Each path is a new rotation, seen through one point. The rows after it are directions, each followed by how far the rotation turns it, in degrees each step (0 if it stays put).
Each turn is a multiple of 5 degrees from 10 to 175, or 0.
Each row of a path follows its step; steps can be skipped.
path 1
step 0: [ 0.57  2.93 -1.63  1.93 -1.66  0.75 -4.60  2.77  1.06 -2.38 -2.85  3.37
 -0.08 -0.96  2.55 -0.71 -0.21  0.83  2.74 -3.64  1.98  1.45 -2.55 -1.11
  3.24 -5.01  1.20 -3.72  3.54  1.62  3.42 -1.71 -0.25 -0.42  0.66 -1.39
  2.23  6.23 -1.84 -1.46 -0.99 -3.69 -0.12 -0.93  0.14 -2.52  0.05 -1.48
  0.71]
step 2: [-0.03  1.85  2.01 -3.23 -0.52  2.12 -3.85 -0.49 -1.56  1.12  0.09 -1.32
  0.85 -3.28  2.37  0.85  0.24  0.53  1.34 -1.38  2.96  1.55 -3.03  3.98
 -1.48 -5.86  2.36  0.36  5.13  3.12 -0.94 -2.60  2.79 -2.18  0.50 -3.34
 -1.45  4.61  4.06 -0.25  0.83 -3.08  0.74 -1.57  1.32 -0.24 -2.61 -0.27
  1.65]
step 3: [ 2.60 -3.05 -3.67  0.38  1.34 -0.65 -3.89  1.55  0.25  5.66  1.64  3.31
  5.35  0.56  3.05  2.92 -4.63 -1.66 -1.24 -3.79  1.64 -0.20 -2.81  0.91
 -1.44 -1.67 -2.49  2.48  1.79  2.39 -1.66 -1.13  2.23  2.21  0.21 -2.65
 -0.73 -0.25  1.79  1.61  0.92 -3.35 -0.72 -2.81  2.09 -0.86 -1.20 -0.29
  0.16]
step 6: [-1.34 -0.35 -0.20 -1.56  1.18 -4.15  1.98 -0.09 -0.90 -2.10 -0.74  2.48
  2.50  1.83  1.77  3.11  3.25  0.47  0.20 -3.81 -1.94  5.30 -0.65 -0.29
  0.10 -0.41 -6.99 -2.73  1.29  3.22 -3.38  1.79 -2.49 -0.91  0.91  0.12
 -0.49  0.52  1.59  0.85 -5.42 -2.41  0.54  0.83  4.88 -0.11  0.71 -0.56
 -0.20]
step 7: [-1.42 -1.22 -0.36  0.11 -2.42  0.94 -0.38  2.77 -1.47 -2.11 -0.28  1.57
  1.75 -2.46  1.13 -0.82  4.80 -0.63 -2.89 -1.05  1.26  2.29 -0.56 -2.99
 -2.39 -2.19 -2.61  2.74  1.15  2.81  0.27 -2.90 -3.74 -1.50 -0.03  4.29
 -0.91  4.13  2.67 -2.33 -7.57 -1.14  0.01 -3.22 -1.73 -1.96 -0.79  0.77
  1.57]
step 9: [ 0.26  3.63  2.73  1.11 -0.16 -1.73 -3.03  1.49 -0.33  2.36  0.71 -2.81
 -1.13 -3.14 -0.57  2.57  2.32  3.25 -1.56 -1.61  0.12 -1.14 -3.87 -0.68
 -3.47 -1.00 -4.34  3.02 -0.62  3.15  1.62  0.56  2.48 -1.47 -3.74  4.88
 -1.06  2.26  3.95  1.73 -4.80  1.54  1.72 -3.03  0.44 -0.12 -1.99 -1.14
  1.74]
step 10: [ 2.52  0.72  2.90  3.22  1.12  1.94 -4.78 -0.57 -0.36  1.17 -0.84  1.50
 -2.76 -3.16  2.84 -0.14  0.02  3.47 -2.39 -0.74  3.39  0.29 -2.72 -1.88
  4.89 -6.14 -2.18  1.20  2.85  2.75  1.19 -2.08  3.80  0.76 -3.09 -0.57
  1.25 -1.10  0.63  2.19 -3.43 -1.76 -1.66 -1.00  2.15 -0.11  0.72  2.06
 -1.48]
step 12: [-3.11  0.24  4.85 -2.30  0.22 -0.96 -2.65 -1.87 -2.41  0.64 -0.30  0.27
 -0.02 -0.71 -0.42  2.91  3.11 -1.20  1.18  0.26  4.90 -1.67 -0.11  0.38
  6.17 -2.98  1.14  2.68  0.26  5.54  0.74 -5.00  2.24 -4.06  1.02  0.05
 -0.54  1.03  0.39 -0.64 -2.78 -1.42 -3.22  0.68  2.59  1.82  0.13  0.45
 -1.57]
step 13: [-1.44 -0.71 -2.71 -0.91 -0.93 -3.41 -2.78  0.31 -0.43  1.21  1.55  1.34
  3.56  0.27 -0.10  1.85 -0.76 -4.26  3.02 -2.36  2.08  1.57 -1.94  1.37
  2.35  0.32 -1.82  4.85  0.76  3.83  0.79  0.07  2.96  1.04  1.59 -0.21
  3.98  3.72 -4.10  2.61 -3.01 -1.79 -2.67  2.83  3.57 -2.76  0.17  3.53
  0.80]
Speeds:
[ 0.22  0.50  0.17 -0.58 -0.07  0.93  1.08 -0.38 -1.57  0.89 -0.50  1.14
 -0.55  0.20  0.79 -0.81 -0.67  0.32 -0.56 -0.55  0.51  0.22  0.03  0.26
 -0.52  1.43 -0.95 -0.09  0.84  0.23 -0.37  0.51 -0.59  0.00 -0.39 -0.02
 -1.05  0.33 -0.44 -0.55  0.10 -1.48  0.45 -0.84 -0.02  0.15 -0.96 -0.53
  0.25] : 20
[ 0.47 -0.94 -1.08 -0.28 -0.66  0.87 -0.20 -0.15  0.34 -0.41  1.03 -0.12
  1.47 -0.86  0.62 -0.51 -0.30  1.23 -0.82 -0.86 -0.14  0.41 -0.18 -1.32
  0.80  0.01 -0.87 -0.29 -0.11 -1.14  0.08 -0.31 -0.70 -0.15 -0.78 -0.45
  0.69 -0.13  0.38  0.07  0.18 -1.10 -0.38 -0.04 -0.18  0.14  0.49  1.26
  0.40] : 100
[ 0.27 -0.91  0.04  0.38 -0.40 -0.75 -0.43 -0.66 -0.19 -0.90  0.07  0.52
  0.58  0.95  1.17 -0.31 -0.23 -1.26  0.01 -0.34 -0.16 -0.77  0.60  0.48
 -0.94 -0.90 -0.23 -0.43  0.41 -0.59 -0.83  0.35  0.02  0.55  0.14 -0.32
 -0.67 -0.24  1.96 -0.41 -0.40 -0.18  1.47  0.65 -0.79  0.37  0.22 -0.07
  0.91] : 25
[ 0.52 -0.92  1.54  0.21 -0.25 -0.87 -0.66  0.50 -0.24  0.42 -0.61  0.55
  0.10 -0.08  0.15  0.04  0.77  0.87 -1.04  0.93 -0.15 -0.62  0.53  0.29
  0.12  0.21 -0.54 -0.47  0.77 -0.16 -0.26 -0.68 -0.33 -0.26  0.61 -0.52
 -0.49 -1.75  0.15 -0.31  0.56 -0.78 -1.62  0.63  0.41 -0.11  0.78 -0.67
 -0.78] : 170
[ 1.16  0.51 -0.69 -0.45 -0.34  0.01  0.39 -0.19 -0.54 -1.38 -0.65 -0.07
  0.84 -0.75 -0.46  0.23 -0.21  0.04 -0.94  0.30  0.22  0.07 -0.06 -0.56
 -1.31 -0.07  0.21  0.14  0.51 -0.02 -0.41 -0.30  0.62  0.47 -0.35  0.31
 -0.76  1.80 -0.18  0.36  0.23  0.53 -1.51  1.63  0.01 -0.01  0.05 -1.08
  0.32] : 55
[-0.78  0.22 -0.33 -0.88 -0.54  0.22 -0.49  0.17 -0.67  0.71  0.55 -0.68
  0.53 -0.44  0.04  0.69  1.17 -1.37 -0.11 -0.07  0.10  0.92  1.36  0.02
 -1.03  0.15  0.45  1.12  1.43 -0.19 -0.47  0.05 -0.02 -1.03  0.91  0.72
  0.30  0.10 -0.11  0.54  0.86 -0.88  0.12 -0.13 -0.71 -0.37  0.66  0.81
 -0.32] : 65
[-0.38  0.94 -0.49 -0.09 -0.27 -1.15  0.43  1.06 -0.24 -0.31  0.53 -0.17
  0.22 -0.43  1.42 -0.84 -0.20 -0.62  0.11 -0.38  0.60  0.90 -0.68  0.37
  0.03 -0.41  0.14  0.27 -0.24 -1.07 -0.51 -0.87  0.13 -0.04  0.89 -0.26
  0.85 -0.80 -0.13 -0.66  1.20  0.53 -0.66 -0.61  0.74  0.98 -0.94 -1.19
  0.76] : 25
path 2
step 1: [-3.53 -1.69  0.44  1.48 -3.31  1.78 -1.45  0.04 -1.78  2.68  1.52 -1.44
 -1.99 -1.52  0.27  2.46  0.36  0.31  2.45 -0.51 -1.40  0.17 -1.93  1.32
  0.29 -0.47  1.29 -3.64  1.60  4.89 -2.06  4.71 -0.88 -1.01  3.22  0.07
  1.49  0.82 -0.01 -4.15 -0.07  3.74  5.83 -5.32  0.34 -2.32  4.82  0.74
  2.55]
step 2: [-1.97 -4.69  3.51  0.95  1.61 -2.04 -1.01 -0.88 -0.58 -2.15 -0.91 -0.76
  2.93  2.41 -0.44 -1.17 -3.57  4.92 -2.01  4.02 -4.53 -0.34 -3.42  0.66
  2.06  1.62 -0.74  0.39  0.63 -1.79 -0.29 -0.12 -2.17  0.47 -1.00  2.61
  4.95  1.23  0.96  0.51 -1.08 -2.86  2.30  0.51  5.66 -3.42 -0.41 -3.36
  3.04]
step 4: [-3.00  2.66 -1.73  0.84 -2.00 -1.52  3.88 -3.77  1.89  5.05  0.29 -0.11
 -2.06 -1.90  1.11 -1.97  0.56 -1.33 -2.07 -2.63  3.38  2.24  1.34  1.24
  4.56 -2.50  2.05 -3.51  2.90 -1.02 -3.30  3.22  0.63  1.30  0.75  1.45
 -0.50  3.24 -0.66 -1.55  5.33  0.15 -0.65 -0.09 -2.60  0.14 -4.87 -0.82
 -2.01]
step 6: [ 0.73  2.19  2.02 -3.93 -0.86  2.89  2.21  3.70 -0.37  1.00 -0.11 -0.23
  3.21  1.52  0.13 -3.16  0.28  2.40 -0.02  6.60 -2.72 -1.34  1.02  1.90
 -3.09 -2.25 -0.95  1.46 -0.93 -2.29  4.56  2.54 -4.08 -0.97  3.03  2.48
 -1.42 -3.77 -0.40  0.81  1.34  2.72 -1.23 -1.47  2.40 -3.56  2.70 -2.76
  0.05]
step 7: [ 2.83  1.29 -0.92 -0.28  2.34 -2.93  1.07 -2.05 -3.58 -1.04 -4.93  0.90
  3.59 -2.35 -2.97  0.83 -1.77  4.63 -0.16 -1.22  2.71 -0.32  2.79 -2.96
  0.61  1.87  0.74  0.96  2.98 -2.24 -1.84  4.37 -2.72 -2.61  0.71 -4.57
  3.40  0.59 -1.39  0.89  4.24  3.03 -0.26  0.22 -2.11 -0.41  3.59 -1.43
 -1.24]
step 8: [-2.28  0.57 -3.46  4.83  3.96 -0.61 -2.85 -2.88  2.03  0.25 -1.32  2.73
  0.30  0.88  0.56 -1.83  0.76  1.30 -2.52 -4.89  1.54  2.33  3.38  2.84
  0.35  0.80 -3.03 -4.38  2.49  3.60  0.57  5.09 -0.67  0.58  0.88 -1.23
 -2.49  1.43 -0.80 -0.02 -3.56 -4.53  0.97  1.78  0.03 -2.30  1.03  0.79
  2.52]
step 10: [-2.54 -4.67  1.55 -5.36 -2.35 -0.89 -1.93 -0.78  2.34 -2.20  1.94 -3.14
  1.29 -0.12 -1.89 -2.72 -0.10  5.34 -0.91  4.59  1.84  0.44 -1.30 -3.55
 -0.74 -2.45 -1.13 -1.11 -2.06 -0.12 -1.10 -0.31  1.41 -1.53  2.07  0.63
  5.82 -0.57 -3.50 -0.15  4.30 -2.52  1.12 -0.23  1.70  0.10 -1.08 -3.34
 -1.48]
step 11: [ 1.22 -3.56 -2.53  4.78 -3.57 -3.42 -1.82 -3.38 -1.54  0.01 -2.94  1.79
  3.02  4.32  1.16 -1.06 -2.17  1.01 -0.35 -0.85  2.11  2.37  2.61  1.45
 -1.27  2.47  0.43  2.95 -1.30  0.72  2.57  1.11  1.64  1.87  2.39  2.74
  0.28 -0.54  0.48 -1.03  5.87 -0.16 -4.58 -5.17 -1.84 -0.41  0.51 -0.83
 -1.00]
step 13: [-3.76 -0.88  4.57 -1.32  2.90  4.33  0.09  1.83 -0.92 -1.47 -2.37 -4.34
 -0.30 -4.45 -1.33  0.35  3.07  2.04  1.56  0.23  2.20 -0.94  0.64 -1.22
 -0.50 -3.30  2.74 -0.32  3.12  1.08  3.88  3.16  0.01 -0.06  1.99  3.02
 -1.30  1.23  4.93  2.78  1.20 -1.23  5.41  0.52 -0.86  1.37 -0.98  1.49
  2.45]
Speeds:
[-0.01  0.51  0.31  0.03  0.63  1.60  0.17 -0.66 -0.61  0.71 -0.59 -0.18
  0.05 -0.67 -0.83 -0.35 -0.64 -0.63  1.04  0.08 -0.24 -0.05  0.87 -0.85
  0.25  1.82  0.20  0.60  0.93  0.23  0.72 -0.04 -0.44 -0.05  0.73 -0.50
 -0.21 -0.83  0.00 -0.83 -0.49 -0.51  1.15  0.67  0.32 -0.94  1.08 -0.19
 -0.02] : 55
[ 0.20 -0.33  1.36 -0.16  0.50 -0.45 -0.45 -0.77  0.81  0.42  0.70  0.48
 -0.65  0.20  0.63  0.62 -0.57  0.91 -0.15  0.92  0.43 -0.11  1.07 -0.12
 -0.09  0.42 -1.09  0.22 -0.11  0.60 -0.52 -0.37 -0.29 -1.20  0.42 -0.45
 -0.03  1.58 -0.70  0.13 -1.58  0.14  0.10 -1.01 -0.88 -0.41  0.79  0.28
 -0.11] : 45
[-1.19 -1.13 -0.97 -0.63  0.01  1.09 -0.20  0.32 -0.09  0.51  0.04  1.66
  0.64 -0.46 -0.52 -0.78 -0.88  1.09 -0.20 -0.16 -0.27  0.47 -0.11  0.22
  0.79 -0.61 -0.32  0.36  1.31  0.46  0.43  0.50 -0.63  0.02  0.11 -0.76
 -0.22  0.36 -0.03  0.20  0.00  0.91 -0.36 -0.94 -0.17 -0.02 -0.98 -1.35
  0.18] : 10
[ 0.39 -0.62 -0.36 -0.83 -0.25 -0.01 -0.30 -0.82  0.02 -0.52  0.09  0.30
  0.14 -0.09 -0.14  0.36  1.58  0.52  0.03  1.70 -2.18  0.33 -0.48  0.60
  0.01  0.62  1.02  0.12  0.41 -0.17  0.96 -0.39 -0.07 -0.83  0.17 -0.11
 -0.28  0.94 -0.64 -0.04  0.94 -0.49  0.01  0.26  0.42  0.98  0.88 -0.16
 -0.10] : 90
[ 0.91  0.52  0.16  0.66  0.01 -0.30 -0.08 -0.16 -0.81  0.49 -0.12  0.07
  0.01  0.74  0.68  0.40 -0.61  0.48 -1.23 -0.85 -1.58  1.21 -0.92 -0.47
 -1.13  0.41  0.07  0.51 -0.10  0.45  0.65 -0.14 -0.36  0.10  0.63  0.61
 -0.77 -0.24 -0.29  0.40 -1.61 -0.47 -0.05  0.03  0.79 -0.19 -1.35 -0.57
 -0.58] : 115
[-0.09  0.11  0.30 -0.16 -0.56 -0.89  0.89  0.59 -1.22  1.07  0.02  1.01
 -0.56 -0.21 -0.78  1.15 -0.13  0.62 -0.48  0.39 -0.28 -0.46  0.06  1.30
  0.73  0.47  0.43  0.37  0.80 -0.34 -1.23 -0.69  0.23  0.65  0.30  1.15
  0.42  0.05  0.60 -0.20  0.05  0.08 -0.70  1.00 -0.61 -1.21  0.40 -0.33
 -0.91] : 145
[ 0.64  1.04  0.96  0.26  0.69 -0.02  0.95 -1.02  0.31 -0.30  0.37 -0.29
 -0.09 -0.07  0.05 -0.19 -0.47  1.06 -0.25 -0.08 -0.53  0.73 -1.07 -0.76
  1.83 -0.55  1.05  0.37  0.03 -0.36 -0.22 -0.37  0.64 -0.22 -0.46 -1.18
  1.11 -0.28 -0.46 -0.86  0.10  0.96 -0.65  0.29  0.03 -0.49 -0.40  0.37
  0.98] : 140
